Here are some points, one per row:
[-1.2  1.5 -0.9  0.1 -0.4  0.4  1.8 -0.7  0.  -0.8  2.   1.7  0.   3.2
  0.9 -0.2 -0.1  0.9 -0.1  2.1  1.6 -0.9 -0.3 -0.7]
[-0.4 -1.5 -0.3 -1.5  0.3  0.4 -1.9 -1.   1.6  0.4 -1.3  0.7  0.4 -0.3
  1.  -0.8 -0.8 -0.1 -0.1 -0.1  2.3 -0.1  0.6 -0.1]
[-0.3 -0.2  0.   0.9 -0.6 -0.2  0.1  0.6  0.   2.5  0.4  2.1  0.  -0.2
 -0.9 -0.6 -0.6 -0.1  1.4 -0.9 -0.5  1.6 -2.   0.1]
[-1.7  0.   1.  -0.8 -0.5 -0.2  0.6  0.   0.9 -0.5 -0.1 -0.5  0.3 -1.
 -1.5 -0.3 -0.5  0.8 -0.6  0.4 -0.2 -0.1 -0.7 -0.5]
[ 0.  -0.1 -0.7  1.7  0.4  1.2 -0.5 -0.8  3.1  1.   0.9 -0.8  0.3  0.1
 -0.9 -0.4 -1.7 -0.3  0.9 -0.5 -0.8  0.8  0.9  0.8]
[-0.4  1.8 -1.1 -0.3  0.1 -0.9  1.9 -0.5  0.8 -0.6  1.7 -0.1  0.   1.8
  0.6 -1.4  0.1  3.9 -0.3 -1.5  2.5 -1.   0.2  0.4]
[-0.1 -0.1  0.3  0.8 -0.3  1.5 -0.5 -1.3 -2.   1.2 -0.3  0.2  0.1  0.1
 -0.7  0.2  0.6 -0.2  0.6  0.2 -0.2 -1.4  3.1 -0.3]
[ 2.4 -0.8 -1.3  1.9 -1.2  0.6 -0.8  0.9 -1.3 -0.8  0.8 -0.8 -1.5 -0.4
 -1.  -0.5 -0.6  0.6 -1.   0.   0.  -0.8 -0.5  0.6]
[ 0.5 -0.9 -0.3  1.6  0.9 -0.9  0.1 -0.3 -1.  -1.   0.7 -0.8  0.5 -0.6
  0.6  1.  -0.6 -1.  -0.9 -1.3 -0.4  0.   0.2  0. ]
[ 0.2  0.6  1.3  0.7 -0.8 -0.2  1.   0.  -0.1  0.8 -0.8 -1.   2.2  0.
  0.5  0.4 -0.7  0.  -0.8  0.7 -1.3 -0.6  0.5 -1. ]
[ 0.9  1.3  0.8  0.1 -0.6 -0.8  2.3 -0.6 -1.   0.2  2.1  2.5 -0.4 -1.2
  2.   0.7 -0.4 -0.1  0.  -0.5  1.6  1.   0.4 -0.2]
[-0.1 -1.3 -0.2 -0.3 -1.2 -0.7 -1.  -0.3  0.8 -1.4 -0.8  0.7 -1.4 -0.2
  1.3  1.8 -1.5  1.4  1.9 -0.1 -1.1  0.   0.4  0.5]
[ 0.7 -0.6 -0.4 -0.5  0.9 -0.1 -0.3 -0.5 -0.3 -0.4 -0.6 -1.2 -0.1 -0.9
 -0.3 -1.2 -2.4  0.   0.8  1.9  0.7  0.6 -0.3 -0.8]
[ 2.9 -0.7  2.  -0.4 -0.3 -0.4  0.1  2.4 -0.3  0.6  0.1  1.6  0.4  2.4
  2.4  0.   0.1  0.2  0.  -0.1  0.2  1.3  0.   0.2]
[ 1.9 -0.4 -0.9 -0.9  0.1 -0.3  0.9  0.3 -0.4  2.1 -0.5  0.  -0.8  1.9
 -0.3  2.1 -0.4  1.  -0.5 -0.3 -0.8  1.4 -0.4 -0.2]
[-0.6  2.2 -0.3 -0.5  0.6  3.7 -0.3 -0.2  0.  -0.2 -0.4  0.6 -0.3  0.5
  1.  -0.3 -0.1  0.4 -0.6  0.6  0.1 -0.6 -1.6  1.9]
[ 0.5  1.3  0.7  1.4 -0.4 -0.9 -1.2  0.   0.   0.8 -0.4 -0.6 -1.6  0.3
 -0.8 -1.   0.7 -1.2  0.6 -1.5  0.5 -1.5 -0.9 -0.8]
[-0.5  0.   0.  -2.1 -0.6 -0.7  0.5 -0.6 -1.5 -0.3 -0.2 -0.4 -0.4 -0.7
 -1.1 -0.6  1.3 -0.1  2.   0.1 -0.3 -0.2  0.2  3.3]
[ 0.2 -1.1  0.6  1.   3.3  1.9  1.   0.9  2.4 -0.2 -0.3  0.4 -1.2 -0.7
  0.4  0.1  3.4  0.7 -0.7  2.7  0.2  0.5  0.2  2.1]
[-0.8  0.9 -1.1 -0.3 -0.5  0.8 -0.8  2.5 -0.9  0.4  0.2  0.4 -1.4 -1.8
  0.9 -0.2 -0.4  0.3 -0.9 -0.6  0.2  0.9  0.6 -1.4]
[-0.8  0.2 -0.2  1.1 -0.5  0.2 -0.2  0.1  1.2  0.6  0.2 -0.4  0.1  0.2
 -0.3  0.1  1.3 -0.4  3.3  0.7 -0.6 -0.3  1.5 -1.6]
[-1.  -0.8 -0.9  1.2 -1.3 -2.4  0.3  2.3  1.7 -0.4 -1.2  0.7 -0.5  0.2
 -0.7 -0.1  0.1 -1.  -0.9  0.4  0.3 -1.6  0.8  0.5]
[-1.2 -0.6 -0.4 -1.6  0.7  0.8  0.9  1.4 -0.9  1.2 -1.3  0.  -0.4  0.5
 -0.6  0.  -0.6 -1.6  0.9 -1.1  1.4  0.2  0.6 -0.4]
[ 0.4  1.   1.4 -1.2  0.  -0.6 -0.4  0.7  0.1  1.9 -0.6 -1.2 -0.6 -0.4
 -0.6  2.5 -0.4  1.7 -1.  -0.1  0.2 -0.6 -0.5 -0.2]
[ 0.1  0.3  2.   0.2 -0.3 -0.6  0.4  0.6  0.1  2.5  1.7 -1.9 -0.7 -0.5
  1.5  1.7 -0.6 -0.8 -0.7  0.1  1.   0.4 -0.5  0.2]
[ 0.1 -1.4  0.8  0.1 -0.2  1.4  2.1 -0.7 -0.2 -1.3 -0.6 -1.2 -1.6 -0.4
  0.1 -0.7 -0.1 -0.9  0.4 -0.7 -0.7 -1.3 -0.2 -1.1]
[ 1.7  0.9  1.  -1.7 -0.5  0.7 -0.8  1.8  0.2 -2.3  1.5 -0.2  0.7  0.7
 -2.5  1.7 -0.3 -1.2 -0.1 -0.7  0.6  0.6 -0.1 -0.4]
[-0.6  1.5  1.5  0.4  1.7 -0.9 -1.3  0.2 -0.6 -1.8 -1.1  0.6 -0.5  0.1
  0.9  0.6  0.1  1.3  0.7 -1.6 -1.2  0.7 -0.3 -1.2]
[-0.6 -1.3  0.8  1.2 -1.4 -0.3 -0.6 -0.7 -0.9 -0.6 -0.2 -0.9  0.8  0.1
 -1.1  0.9  2.2  0.9  0.9  0.5  1.5  2.2 -1.1 -1.4]
[-0.3  1.6 -2.  -0.7 -1.3 -0.3  1.1 -0.6  0.8 -0.9 -1.4 -0.4  0.3 -0.2
  0.3  0.4  0.4 -1.3 -1.3  0.1 -1.4  1.9  0.8 -0.1]
[ 0.1 -0.6 -1.2  0.5  0.5  0.6 -0.1  0.2 -1.2 -0.5 -0.6 -0.6  0.9 -0.6
 -0.4  0.6  0.3  1.3  1.   1.  -0.5 -1.1 -0.6  0.1]
[-1.6 -1.2  1.  -1.  -1.2  0.  -1.5  0.3 -1.2  0.4  1.1 -0.9  0.   0.9
  0.3 -1.8 -0.1  0.3 -1.6  0.6 -1.5  1.2  0.8 -0.4]
[-0.2  0.1 -0.1  1.7  1.9  0.1 -0.1 -0.3 -0.5 -0.3 -0.1 -0.3  2.3 -0.1
 -0.7 -0.5 -0.4  0.  -0.4 -0.8 -0.1  0.8  2.3  1. ]
[ 0.2  0.1 -1.7  0.3 -1.3 -0.4 -0.9 -0.8 -0.4  0.7 -0.8 -0.8  0.7 -0.6
  0.4 -0.3  2.5 -0.6 -1.2 -0.7  0.2  0.2 -1.   0.6]
[ 1.4 -0.6  0.5 -1.5 -0.5  0.1  1.4 -0.6  0.8  0.1  0.   2.2  0.5 -2.
 -1.1 -1.  -0.1  0.6 -0.4 -0.6 -1.6 -0.2 -0.5 -1.4]
[-0.7  0.7  1.2  1.4  0.5 -1.1  0.2 -0.4 -1.1 -0.8 -1.7 -0.9 -0.6  0.6
 -0.8 -1.  -1.6 -0.7 -0.3  0.2  0.4  1.5 -1.   0.7]
[-0.7 -1.1 -0.4 -0.2 -0.9  1.3 -0.5 -0.4  0.9 -1.  -0.3 -0.5  1.8 -0.4
  2.3  0.3  0.2 -1.   0.5 -1.2  0.1 -0.8 -0.4  0.5]
[ 2.   0.9  0.  -0.7 -1.  -0.1 -0.9 -1.   1.   0.  -0.5 -0.8  0.8 -0.4
  0.  -1.4  0.3 -0.5  0.8  0.9 -0.3 -0.7  1.2  0.4]
[-0.9 -1.7 -0.1 -1.1  0.7  0.1  0.4 -1.1  0.1 -0.5  0.9 -0.4 -0.7  1.
 -0.1 -0.7  0.8 -0.1 -1.7 -0.7 -0.9 -0.8 -0.5  0.1]
[-0.3  1.4 -0.5 -1.1  1.4  0.  -0.8 -1.2  0.7 -0.5  1.   0.7 -1.6  0.4
  0.4 -0.2  1.1 -1.4 -0.7  1.4 -0.1 -0.5 -1.2  0.1]
[-0.5  0.  -1.4 -0.7  2.1 -1.6 -0.4  1.5 -0.8 -0.2  1.3 -1.   1.4 -0.6
  0.6 -0.8  0.1 -0.6  1.9  0.4 -1.1 -1.1 -0.5 -0.3]
[-1.2 -0.6  0.2  0.9 -0.2 -0.1 -1.  -0.4 -0.6 -0.5 -0.3  2.2  1.  -0.6
 -0.8  0.5 -0.8 -0.1 -0.9  0.6 -0.7 -1.4 -0.2  1.1]
[ 0.3 -0.9 -0.8 -0.2  2.  -1.2 -0.7 -1.3  0.   0.5 -0.4  1.3  0.6  0.1
 -1.1  0.3  0.1 -1.  -0.9 -0.2  0.4 -0.1  0.  -1.1]
There is one direction along which these points spread out most. Take the direction at right angles to it along which they spread out most. Go by this last direction. For each point below, how far along it does it lie, from 0 to 99? 50 is the average, and the first point above lies past it. One standard deviation of the points above along it is 16.
[-0.1 -0.1  0.3  0.8 -0.3  1.5 -0.5 -1.3 -2.   1.2 -0.3  0.2  0.1  0.1
 -0.7  0.2  0.6 -0.2  0.6  0.2 -0.2 -1.4  3.1 -0.3] 52
[ 2.4 -0.8 -1.3  1.9 -1.2  0.6 -0.8  0.9 -1.3 -0.8  0.8 -0.8 -1.5 -0.4
 -1.  -0.5 -0.6  0.6 -1.   0.   0.  -0.8 -0.5  0.6] 42
[ 0.  -0.1 -0.7  1.7  0.4  1.2 -0.5 -0.8  3.1  1.   0.9 -0.8  0.3  0.1
 -0.9 -0.4 -1.7 -0.3  0.9 -0.5 -0.8  0.8  0.9  0.8] 58
[-0.2  0.1 -0.1  1.7  1.9  0.1 -0.1 -0.3 -0.5 -0.3 -0.1 -0.3  2.3 -0.1
 -0.7 -0.5 -0.4  0.  -0.4 -0.8 -0.1  0.8  2.3  1. ] 54
[-0.1 -1.3 -0.2 -0.3 -1.2 -0.7 -1.  -0.3  0.8 -1.4 -0.8  0.7 -1.4 -0.2
  1.3  1.8 -1.5  1.4  1.9 -0.1 -1.1  0.   0.4  0.5] 42
[-0.3 -0.2  0.   0.9 -0.6 -0.2  0.1  0.6  0.   2.5  0.4  2.1  0.  -0.2
 -0.9 -0.6 -0.6 -0.1  1.4 -0.9 -0.5  1.6 -2.   0.1] 32
[-1.7  0.   1.  -0.8 -0.5 -0.2  0.6  0.   0.9 -0.5 -0.1 -0.5  0.3 -1.
 -1.5 -0.3 -0.5  0.8 -0.6  0.4 -0.2 -0.1 -0.7 -0.5] 51
[-0.3  1.4 -0.5 -1.1  1.4  0.  -0.8 -1.2  0.7 -0.5  1.   0.7 -1.6  0.4
  0.4 -0.2  1.1 -1.4 -0.7  1.4 -0.1 -0.5 -1.2  0.1] 77
[-1.2  1.5 -0.9  0.1 -0.4  0.4  1.8 -0.7  0.  -0.8  2.   1.7  0.   3.2
  0.9 -0.2 -0.1  0.9 -0.1  2.1  1.6 -0.9 -0.3 -0.7] 82
[-0.5  0.   0.  -2.1 -0.6 -0.7  0.5 -0.6 -1.5 -0.3 -0.2 -0.4 -0.4 -0.7
 -1.1 -0.6  1.3 -0.1  2.   0.1 -0.3 -0.2  0.2  3.3] 62
[-0.6  2.2 -0.3 -0.5  0.6  3.7 -0.3 -0.2  0.  -0.2 -0.4  0.6 -0.3  0.5
  1.  -0.3 -0.1  0.4 -0.6  0.6  0.1 -0.6 -1.6  1.9] 84
[-0.4  1.8 -1.1 -0.3  0.1 -0.9  1.9 -0.5  0.8 -0.6  1.7 -0.1  0.   1.8
  0.6 -1.4  0.1  3.9 -0.3 -1.5  2.5 -1.   0.2  0.4] 76
